In the data rows, 128 means zero.
Some points, each followed by its number:
112 183 95 126 142 155 101 145 119 161 96 104 124 129 109 93 148 140 138 136 115 125 174 90 0
99 111 145 116 107 144 123 89 153 182 148 109 135 168 112 151 106 164 153 116 114 189 86 189 1
148 155 115 117 174 111 103 116 139 89 114 104 91 135 138 109 147 135 174 110 169 124 100 180 2
165 115 158 96 182 111 135 143 208 192 168 117 142 140 130 189 96 120 148 117 136 124 120 181 3
161 101 152 134 140 124 116 122 133 89 102 87 106 120 184 84 140 114 154 126 119 134 128 135 4
117 130 127 130 129 126 182 118 131 170 130 167 131 128 97 128 162 150 157 99 140 105 120 101 5
85 153 171 148 95 137 141 148 85 31 168 147 130 133 147 164 148 154 103 167 102 117 124 145 6
117 132 114 143 131 139 128 108 104 93 120 157 131 120 160 77 126 124 138 159 124 145 136 106 7
124 144 110 171 101 131 149 101 96 73 149 157 113 127 139 81 139 118 140 140 126 172 108 146 8
110 138 149 140 104 122 166 130 114 134 151 178 120 120 121 128 110 140 136 115 113 141 75 136 9
156 115 138 97 159 53 165 152 168 196 165 121 142 120 86 166 74 135 128 78 130 117 71 192 10
90 155 149 121 151 131 154 156 136 144 145 164 137 140 123 149 141 145 163 128 120 102 125 119 11
151 124 113 144 168 93 136 137 120 101 137 164 108 99 139 66 95 108 170 131 162 99 113 92 12
86 151 158 142 93 142 140 146 94 34 175 153 135 134 151 162 139 147 106 173 105 118 123 137 13
120 170 148 131 131 143 157 155 129 144 154 161 114 125 150 126 119 160 132 115 122 123 118 117 14
131 120 127 133 82 116 170 121 110 151 110 141 126 118 108 130 148 136 99 84 121 134 109 119 15
111 135 125 119 155 121 123 153 146 154 109 128 109 109 92 111 114 109 138 136 140 83 151 55 16
187 134 121 145 142 92 134 175 122 92 182 143 161 104 149 154 94 83 64 144 142 89 196 116 17
147 140 107 169 94 146 118 125 86 61 123 146 119 121 154 103 138 114 103 146 136 148 145 106 18
114 173 140 112 151 103 121 175 120 127 145 127 129 125 130 146 137 148 128 104 120 102 101 141 19
103 95 122 123 113 109 118 125 147 158 70 79 116 124 59 131 127 118 137 120 132 126 129 125 20
113 157 136 124 128 159 134 96 134 158 161 151 124 182 98 160 120 174 165 109 152 147 134 111 21
151 104 134 129 133 122 129 123 129 140 84 84 114 106 156 80 144 116 124 110 102 132 134 121 22
123 139 121 130 107 154 98 155 123 116 93 100 116 109 144 115 147 115 96 145 109 136 150 129 23
93 106 102 124 110 121 148 120 112 125 104 155 147 86 128 90 152 103 124 154 110 121 101 135 24
119 127 150 101 134 119 125 152 143 115 150 148 123 130 145 169 146 137 112 118 142 97 98 151 25
117 136 127 153 106 165 124 133 104 76 151 145 138 127 160 118 132 118 107 175 113 137 156 105 26
183 133 123 136 146 96 141 176 117 94 184 143 162 104 151 157 94 86 62 152 143 89 197 115 27
109 134 163 125 95 149 141 108 154 172 115 81 97 148 79 131 123 154 150 114 111 150 136 123 28
126 139 113 165 97 129 148 100 93 66 147 155 117 125 142 82 146 118 136 134 129 167 105 139 29
124 117 98 147 92 132 91 123 118 133 126 105 152 124 110 141 83 128 93 116 115 164 129 119 30
119 91 95 145 117 129 145 105 91 91 129 165 159 112 149 83 146 100 133 144 141 113 135 82 31
157 98 153 137 145 125 115 117 136 93 104 85 113 123 178 86 141 111 155 128 119 135 130 136 32
126 120 75 101 177 138 98 89 145 197 85 150 129 149 123 119 131 126 151 127 161 143 101 154 33
134 95 56 111 147 113 97 122 86 93 115 180 168 105 174 83 128 114 101 162 150 115 116 110 34
186 92 78 120 140 120 111 82 119 151 95 168 130 138 141 119 112 117 123 99 181 120 122 113 35
119 118 125 116 146 174 109 123 154 163 136 130 130 140 171 114 137 146 138 170 127 160 133 130 36
New points follow, each followed by the numbers of its three nearest points above, smallest number first.
123 169 158 130 136 140 154 151 125 145 156 161 113 125 150 124 121 160 135 116 122 124 120 122 9 11 14
147 100 125 126 128 131 125 118 124 134 78 88 118 102 153 78 148 102 124 121 104 134 132 115 4 22 32
148 154 110 121 172 108 98 111 135 84 115 104 89 133 139 108 153 129 168 114 168 124 109 172 2 4 32
111 127 100 119 142 136 78 128 146 194 68 81 133 145 85 148 106 136 140 110 124 156 126 127 20 28 33
120 121 122 119 145 169 106 115 156 160 130 131 127 137 171 110 136 140 134 162 122 163 137 132 7 23 36
128 142 153 118 133 147 132 152 141 153 125 129 104 126 117 125 134 128 129 131 128 95 149 66 11 14 16
138 127 141 125 108 106 146 128 122 134 102 124 114 116 120 132 131 132 126 85 131 118 115 115 5 15 22
121 114 150 151 78 151 144 109 124 109 170 146 130 150 122 177 117 144 111 132 119 160 118 151 9 13 30
110 132 154 116 132 152 113 84 159 174 111 76 116 171 91 155 109 154 165 120 127 156 137 139 1 21 28
111 186 92 126 141 156 103 146 116 158 92 102 123 129 111 90 146 147 142 130 122 131 176 89 0 16 23
96 107 147 118 105 138 127 94 149 190 150 108 137 169 108 156 105 163 147 122 111 190 86 187 1 21 28
121 123 146 98 133 122 126 150 132 109 151 148 127 129 141 162 143 135 115 123 137 93 95 145 11 19 25
103 132 158 126 98 154 142 108 147 178 115 90 100 150 78 129 116 143 146 120 108 154 136 126 1 20 28
107 131 155 130 101 151 144 104 150 176 110 87 97 154 77 130 116 148 153 121 117 148 139 129 20 21 28
137 132 146 136 91 135 154 107 113 136 115 132 109 130 100 135 124 153 121 105 129 121 148 82 5 15 28
109 131 119 115 153 123 126 155 144 148 113 130 111 109 92 107 109 109 139 142 141 85 156 51 0 12 16
115 125 101 136 138 133 125 108 105 93 123 155 133 122 158 88 142 116 146 154 136 138 120 127 7 29 31
121 144 126 132 113 153 100 159 127 128 93 103 110 110 135 118 146 113 100 138 108 129 142 125 0 22 23
157 156 89 135 155 146 118 156 129 156 158 186 131 119 169 110 129 129 113 123 147 134 118 119 7 14 36
165 111 158 95 182 119 139 148 209 190 163 118 143 141 132 194 94 119 151 130 136 123 123 188 3 10 25
104 107 121 106 157 122 78 136 154 138 92 78 121 122 109 134 121 110 144 137 129 113 118 143 20 22 23
183 92 71 120 140 121 114 77 127 148 101 168 127 141 142 115 114 119 132 97 185 129 116 115 33 34 35
161 110 141 97 160 57 163 151 167 191 161 116 146 122 94 168 77 131 126 80 136 114 71 197 3 10 25
140 128 141 130 109 104 148 126 115 140 109 124 113 112 119 126 130 137 127 78 128 117 117 116 5 15 22
122 118 127 117 145 166 109 117 154 159 140 125 128 133 170 109 145 140 132 161 119 158 132 133 7 23 36
118 138 126 151 105 169 117 135 103 72 150 139 136 130 162 116 135 122 104 179 111 142 160 107 7 18 26
106 136 133 121 116 130 132 100 141 179 92 102 118 155 81 129 120 154 159 100 116 153 113 149 1 20 28
